50 stands for zero in the data rows.
Some points, one per row:
array([35, 41, 40, 71, 73, 39, 53, 36])
array([70, 41, 40, 74, 36, 53, 53, 39])
array([35, 86, 40, 41, 36, 48, 53, 52])
array([35, 41, 40, 36, 73, 73, 53, 47])
array([35, 41, 81, 39, 36, 65, 53, 75])
array([70, 41, 40, 73, 73, 19, 53, 24])
array([70, 41, 40, 69, 36, 54, 53, 40])
array([70, 41, 40, 57, 73, 35, 53, 38])
array([35, 41, 81, 30, 36, 44, 0, 62])
array([35, 41, 81, 30, 73, 58, 53, 63])
array([70, 41, 40, 71, 36, 52, 53, 35])
array([70, 41, 81, 41, 36, 50, 53, 58])
array([70, 41, 40, 64, 36, 56, 53, 42])
array([70, 41, 81, 46, 36, 42, 53, 52])
array([35, 41, 40, 35, 73, 58, 53, 52])
array([35, 41, 40, 60, 73, 34, 53, 41])
array([35, 86, 81, 18, 36, 37, 53, 70])
10 more points follow, each with its number after it:
array([70, 41, 40, 68, 36, 59, 53, 40]) 0
array([70, 41, 40, 78, 36, 34, 53, 25]) 1
array([70, 41, 40, 82, 36, 54, 53, 31]) 2
array([35, 41, 81, 22, 73, 50, 53, 81]) 3
array([35, 86, 40, 43, 73, 68, 53, 89]) 4
array([70, 41, 40, 56, 36, 60, 53, 51]) 5
array([35, 41, 40, 45, 73, 14, 53, 31]) 6
array([35, 41, 40, 69, 73, 51, 53, 41]) 7
array([35, 41, 81, 31, 36, 52, 53, 75]) 8
array([35, 41, 81, 61, 36, 59, 53, 61]) 9
Which of these numbered points is nearest to each point below, ignoring the 3 directions in which the first points spread most? Its number follows each.
array([70, 41, 40, 83, 36, 55, 53, 36]) > 2
array([70, 41, 40, 78, 36, 43, 53, 35]) > 7
array([70, 41, 40, 74, 36, 49, 53, 31]) > 2
array([35, 41, 40, 80, 36, 61, 53, 42]) > 9
array([70, 41, 40, 66, 36, 53, 53, 39]) > 0
array([35, 41, 81, 35, 36, 55, 53, 72]) > 8
array([70, 41, 40, 34, 36, 73, 53, 50]) > 5
array([70, 41, 40, 31, 73, 76, 53, 99]) > 4
array([35, 41, 40, 59, 73, 14, 53, 30]) > 6
array([35, 86, 40, 64, 73, 39, 53, 42]) > 7
array([35, 41, 40, 53, 73, 35, 53, 42]) > 1
array([70, 41, 81, 56, 36, 56, 53, 55]) > 7
array([35, 41, 81, 49, 36, 56, 53, 61]) > 9
array([35, 41, 81, 14, 73, 40, 53, 78]) > 3
